Here are some points, one per row:
-0.04 & -0.26 & -0.38 & -0.54 & 0.42 & -0.22 & -0.47 & -0.63 & 1.72 & -0.91 & -1.96 & -1.27 & 0.79 & -0.36 & 0.74 & 0.37 & -0.35 & -0.82 & -0.90 & 1.75 & 1.72 & -1.39 & 0.94 & 1.09 \\
0.62 & 0.23 & 0.93 & 1.77 & 0.22 & -0.05 & 0.77 & 1.55 & 1.38 & 0.53 & -0.53 & 0.13 & -0.58 & -0.22 & 0.52 & -1.77 & 1.12 & 0.61 & 1.48 & 1.65 & -0.73 & -0.60 & 0.35 & -0.24 \\
-0.85 & 0.13 & 1.31 & -0.46 & 0.79 & 0.04 & -0.12 & 0.62 & 1.27 & -2.43 & 0.35 & 1.03 & 0.34 & -1.27 & -0.85 & 1.26 & 0.24 & 0.08 & -1.08 & 1.18 & 0.82 & -0.64 & 0.73 & -2.11 \\
1.53 & 1.54 & 0.62 & -0.41 & -0.91 & -0.81 & 0.03 & -0.24 & -0.46 & -1.27 & 0.74 & -0.80 & 0.94 & -1.14 & 0.27 & 2.38 & -0.86 & -1.22 & 1.67 & -0.03 & -0.09 & 1.05 & -1.03 & 1.00 \\
0.39 & -0.38 & -0.74 & -1.46 & 0.58 & -1.18 & -1.77 & -0.68 & 0.61 & -1.03 & -0.80 & 1.15 & -0.45 & -0.29 & 0.21 & -1.22 & -0.80 & 0.32 & -0.39 & 0.06 & 0.55 & 2.09 & -0.11 & 0.22 \\
-1.00 & -1.73 & -1.43 & 0.75 & -0.16 & -1.29 & -1.21 & -0.47 & 0.01 & 0.65 & 1.98 & -0.12 & -0.04 & -0.36 & -1.62 & -0.76 & 0.26 & 1.24 & -0.54 & 1.84 & 0.44 & -0.53 & -1.44 & -1.27 \\
-0.52 & -0.10 & -2.31 & -1.01 & -0.65 & -1.06 & -0.01 & -1.45 & 0.41 & 0.96 & -0.44 & -0.38 & 0.81 & -1.02 & 1.34 & 0.37 & 1.37 & -0.41 & -0.73 & -1.49 & -0.82 & -0.74 & -1.06 & -2.28 \\
-0.59 & -1.33 & -0.63 & -0.05 & -0.95 & -0.55 & -1.96 & -0.30 & -1.94 & -0.89 & 0.20 & -2.27 & -0.40 & 0.67 & 0.68 & -0.23 & 0.42 & 1.01 & 0.90 & -0.38 & 0.43 & -2.22 & -0.89 & 1.63 \\
-1.76 & -0.22 & 0.37 & -0.59 & 0.11 & -0.67 & 0.40 & 0.69 & 1.25 & -0.64 & 0.03 & 0.56 & -0.72 & -0.27 & -0.05 & 1.46 & 0.98 & 1.32 & 0.34 & -0.01 & 0.06 & 1.29 & 0.11 & 0.01 \\
0.19 & -0.25 & 0.23 & -1.24 & -0.22 & 0.39 & 1.25 & 0.99 & -1.92 & 0.81 & 1.20 & 0.09 & -0.89 & 0.42 & -0.13 & -1.53 & 0.68 & 0.32 & -0.94 & 0.17 & 0.26 & 0.51 & -0.06 & -0.33 \\
-0.44 & -0.18 & -0.06 & -0.14 & 0.38 & -0.35 & 1.45 & 0.11 & -2.41 & 1.41 & 0.40 & -1.17 & 1.20 & 0.79 & -0.58 & 0.01 & -1.08 & -2.24 & -0.32 & 1.17 & 0.34 & -1.00 & 0.78 & -0.95 \\
-0.53 & -1.08 & 2.06 & -0.67 & 0.09 & -1.42 & -1.67 & 0.99 & -1.60 & 0.59 & 0.41 & 1.02 & 0.18 & -0.78 & 1.26 & 1.15 & -0.56 & -1.28 & -0.26 & -1.16 & -0.55 & 0.90 & 1.03 & -0.27 \\
0.70 & -0.76 & -0.74 & 1.98 & -0.53 & 0.35 & -0.43 & -0.50 & -0.20 & -0.22 & -0.66 & -0.14 & 1.37 & 1.58 & -1.34 & 1.68 & 0.18 & -0.41 & -2.00 & -0.97 & -0.27 & 1.21 & -0.03 & 0.48 \\
0.08 & -0.36 & 0.48 & 1.24 & -0.41 & 0.83 & -1.29 & -1.33 & -0.74 & -0.26 & 0.13 & 0.48 & -2.35 & -2.14 & -0.02 & -0.15 & -2.06 & 1.02 & -0.83 & -1.05 & -0.70 & -0.77 & 0.30 & 0.96 \\
1.36 & 0.35 & 1.64 & -1.30 & 1.02 & -0.66 & 0.67 & 0.67 & -0.87 & -0.11 & -0.31 & -1.26 & -0.75 & -0.24 & 0.15 & -0.60 & -0.59 & 0.56 & -0.67 & -1.12 & -1.72 & 0.09 & -1.31 & -0.49 \\
0.89 & -0.38 & -0.13 & -0.09 & -1.13 & -1.82 & 1.08 & -0.81 & 0.61 & 1.05 & 0.93 & -0.49 & 0.93 & -0.37 & -0.21 & 0.00 & 1.01 & 1.09 & 1.68 & -0.35 & -0.14 & -0.44 & 0.72 & 1.44 \\
-0.76 & 0.68 & -0.71 & 0.67 & -1.19 & 0.67 & -0.29 & 1.80 & 0.26 & -0.31 & 0.79 & 0.09 & 1.13 & 0.37 & 1.08 & -0.83 & -0.84 & 0.81 & -0.38 & -2.26 & -1.03 & -1.36 & -0.56 & 0.66 \\
0.54 & 1.84 & 0.26 & 0.47 & 0.80 & -1.64 & -0.23 & -1.02 & 0.93 & 0.90 & -0.13 & -0.67 & 0.50 & 0.37 & 0.14 & -0.31 & 0.36 & 0.28 & -0.88 & -0.45 & -0.78 & -1.24 & 0.99 & -0.08 \\
-1.51 & 0.67 & 0.26 & 0.43 & 1.33 & 0.68 & -0.31 & -0.61 & -0.29 & -1.50 & -0.04 & 1.07 & 0.90 & 3.28 & 0.34 & -0.12 & -0.84 & 0.55 & 1.82 & 0.62 & -0.22 & -1.07 & -0.68 & -0.76 \\
-0.83 & -1.74 & -0.60 & -0.36 & -0.19 & -0.25 & 2.45 & 0.46 & 0.52 & -1.00 & 0.72 & -0.26 & -0.50 & 0.37 & 1.28 & -0.99 & -0.53 & -1.36 & -0.84 & -0.71 & 0.57 & 0.94 & -1.22 & 0.22 \\
-0.27 & -0.68 & 1.00 & 0.20 & -0.02 & 1.17 & 0.58 & -0.59 & -0.53 & -0.19 & -0.07 & -0.89 & 0.11 & -1.22 & -1.08 & 0.55 & -0.23 & -0.53 & 1.57 & -2.49 & 0.98 & -1.49 & -0.72 & -0.41 \\
-0.62 & -0.25 & 1.14 & -1.66 & -0.13 & 0.64 & -0.67 & -1.09 & 1.57 & 2.17 & -0.75 & 1.45 & 0.75 & 0.92 & -1.56 & -0.80 & -0.38 & 0.37 & -0.44 & 1.24 & -1.58 & 0.26 & -1.22 & 0.88 \\
0.01 & 0.35 & 1.14 & -1.70 & -0.42 & -0.30 & -0.40 & -1.14 & -1.62 & -0.57 & 0.46 & 0.31 & 0.43 & 1.30 & 1.50 & -0.43 & 1.87 & -0.15 & -0.11 & -0.44 & 1.24 & 0.40 & 0.22 & 0.85 \\
0.80 & 0.83 & 0.45 & 1.36 & -1.29 & -1.46 & 0.55 & -0.17 & -0.42 & 0.96 & -1.16 & -0.03 & -1.00 & 1.70 & -0.25 & -0.66 & -1.70 & 0.25 & 0.13 & 0.23 & 1.85 & 1.91 & 0.19 & -2.09 \\
-1.36 & 1.66 & 0.30 & -1.49 & -2.02 & 1.53 & -0.57 & -0.42 & -0.54 & -1.18 & -1.07 & -0.20 & -0.85 & -0.99 & -0.39 & -2.65 & 0.12 & -1.27 & 0.29 & 0.27 & -0.71 & -0.32 & -0.16 & -0.17 \\
1.27 & 0.27 & 0.95 & 0.27 & -0.91 & 0.28 & 1.30 & -1.73 & -0.38 & 0.82 & 1.28 & 2.35 & 0.33 & 0.08 & -0.12 & 1.43 & 0.39 & -0.76 & 0.21 & 1.65 & 0.54 & -0.48 & 0.55 & 1.47 \\
1.01 & 0.21 & -0.33 & 0.36 & 0.05 & -1.37 & 0.95 & -0.01 & 0.66 & -0.65 & -0.63 & 1.78 & -1.04 & -1.32 & 0.55 & -0.96 & 0.03 & -1.96 & 0.07 & -1.23 & -0.46 & 0.37 & 0.52 & 0.39 \\
1.08 & -1.12 & -0.18 & 1.09 & -2.42 & 1.91 & -0.80 & -0.91 & 0.81 & -0.02 & 0.89 & -0.14 & -0.19 & 0.21 & -0.07 & 0.72 & 0.51 & -0.08 & -1.13 & -0.49 & 0.32 & 0.84 & 0.87 & -0.61 \\
-2.91 & 0.71 & -0.12 & 1.67 & 0.09 & 0.06 & 0.51 & 1.39 & -1.71 & 0.09 & -0.52 & -0.51 & 0.45 & -0.37 & -1.45 & -1.84 & 0.71 & -1.30 & 0.13 & -0.51 & -0.88 & 0.83 & -0.29 & 0.89 \\
-0.74 & 0.65 & -0.81 & 1.35 & 2.77 & -0.23 & 0.45 & -0.55 & 0.37 & -1.33 & 0.91 & 0.53 & 0.06 & 0.10 & 0.79 & 1.11 & 1.30 & 1.03 & -0.34 & -0.75 & -1.36 & -0.68 & 0.37 & -0.47 \\
These points spread out most along one direction. How far along it is each point below, from 0 to 99? The average is 50, and the first point in the table lies past the average. One standard deviation of the points above along it is 16.
0.74 & 2.41 & -0.58 & -0.22 & 0.74 & 1.94 & -0.03 & 0.55 & 1.19 & 2.02 & 1.09 & 1.30 & 1.05 & -0.86 & 0.39 & -0.12 & -0.76 & 0.37 & 0.39 & -1.39 & 1.26 & 0.87 & 0.51 & -0.10 \\ 60
0.04 & -0.25 & -1.22 & -0.42 & 0.52 & -0.46 & -1.81 & 0.85 & 1.83 & 0.04 & 0.54 & -0.39 & -2.14 & 0.47 & -1.34 & 1.23 & -0.03 & -1.02 & 2.37 & 0.11 & 0.40 & 0.12 & 0.51 & -0.22 \\ 61
1.65 & -0.11 & -2.22 & 0.59 & 0.09 & 1.24 & -1.00 & 0.40 & -1.38 & -0.41 & -0.72 & 0.70 & -0.06 & -0.36 & 1.86 & 0.80 & 0.31 & 1.03 & 0.70 & 1.42 & -0.51 & 0.00 & -1.19 & -0.45 \\ 54
-0.48 & 1.71 & -1.08 & -0.83 & -1.22 & -1.11 & -0.07 & 1.72 & 0.33 & -0.02 & 1.45 & 0.24 & -0.39 & 0.63 & -0.95 & 1.02 & -0.75 & 1.74 & -1.11 & 1.55 & 0.97 & 0.01 & 0.77 & 1.63 \\ 62
-0.56 & -0.83 & 2.04 & 1.03 & -0.55 & -0.01 & -0.60 & 0.46 & 0.26 & 0.55 & 0.64 & -1.84 & 0.03 & 0.44 & 1.92 & -0.34 & 1.73 & -0.59 & -0.02 & -0.10 & 0.16 & 0.34 & 1.01 & -0.86 \\ 46
0.42 & 0.67 & 0.68 & 0.08 & -1.25 & -0.24 & 1.13 & 1.04 & 0.00 & 0.66 & -2.13 & -0.49 & -1.12 & 0.32 & 0.55 & 1.12 & 0.31 & 0.31 & -0.69 & -0.24 & 0.82 & -1.35 & -1.21 & -0.83 \\ 49
0.17 & -1.93 & 0.05 & -1.75 & 0.58 & 0.63 & 0.33 & 1.81 & 1.13 & 0.00 & -2.34 & 0.62 & 1.46 & 0.75 & -0.30 & -0.09 & -0.59 & -0.91 & -0.01 & 0.98 & -1.57 & -1.31 & 0.14 & -0.44 \\ 52
-0.13 & -1.00 & 0.01 & 1.19 & 2.30 & 0.59 & -1.58 & 0.39 & 0.26 & 0.49 & -1.20 & 1.25 & 0.76 & -0.83 & -0.74 & -0.54 & 0.60 & 1.43 & 0.50 & -1.39 & 1.68 & -0.46 & -0.04 & 0.60 \\ 53
2.04 & 0.59 & 0.94 & 0.94 & 1.16 & 0.51 & -0.04 & 0.16 & -0.22 & 0.25 & -0.48 & -1.16 & 2.04 & -0.91 & -0.63 & -0.28 & 1.14 & -0.60 & -0.12 & 1.81 & 0.59 & 1.88 & -2.33 & 0.42 \\ 60
0.02 & -0.42 & -1.44 & -1.14 & -0.19 & 1.02 & 1.82 & -0.29 & -1.91 & -1.04 & -0.65 & -0.50 & 0.80 & -0.37 & -1.00 & -0.69 & -0.28 & 1.85 & 0.58 & 0.35 & 0.16 & 1.03 & 2.47 & -0.15 \\ 45
-1.58 & -0.39 & 0.59 & 0.54 & 0.01 & 1.03 & 0.68 & -0.83 & 0.96 & 1.36 & -0.12 & -1.50 & -0.96 & -0.36 & 1.08 & 1.11 & -3.04 & 0.76 & 0.07 & 1.26 & -0.97 & 0.93 & 0.87 & 0.37 \\ 56
-0.57 & 0.21 & -0.72 & -0.58 & 2.38 & 1.21 & 1.04 & -0.45 & -1.23 & 0.78 & -0.90 & 0.66 & -2.55 & 0.43 & -0.39 & 1.04 & 1.76 & -0.70 & -0.71 & 0.01 & -0.45 & 0.23 & -0.28 & 1.17 \\ 48
2.52 & 0.06 & -1.01 & 0.10 & 0.33 & 0.42 & -0.09 & -0.41 & 2.02 & -1.10 & 2.46 & -0.33 & -0.38 & 0.88 & -1.59 & -0.90 & -1.12 & -0.74 & 0.53 & -0.34 & -0.57 & 0.02 & 0.88 & -0.82 \\ 64
